|  60.8 |  16.6 |  14.9 | -45.3 |
|  44.7 |  10.5 | -19.9 | -19.8 |
=>
| -45.3 | -19.9 |

|  30.5 |  16.7 |   5.4 |  44.0 |   5.0 |
|   5.7 |  37.9 |  -5.4 |  58.8 |  44.0 |
| -45.6 | -58.4 |  26.3 | -10.2 |  38.6 |
=>
|  5.0 | 58.8 | 26.3 |

|  25.1 |  38.4 |  60.2 |
|  -2.0 | -10.0 |  -7.0 |
=>
|  60.2 | -10.0 |

| -48.0 |  12.7 |
|  43.5 | -17.2 |
|  18.9 | -12.6 |
=>
| 12.7 | 43.5 |

|  -4.2 | -23.6 |
| -11.5 | -12.7 |
| -32.0 |  15.2 |
| -58.8 |  -9.1 |
| -56.0 | -13.2 |
=>
| -23.6 | -11.5 |

| -12.2 |  28.3 | -13.1 |
| -24.5 | -25.9 |  46.3 |
|  18.7 |   8.1 | -29.8 |
=>
| -13.1 | -25.9 |  18.7 |
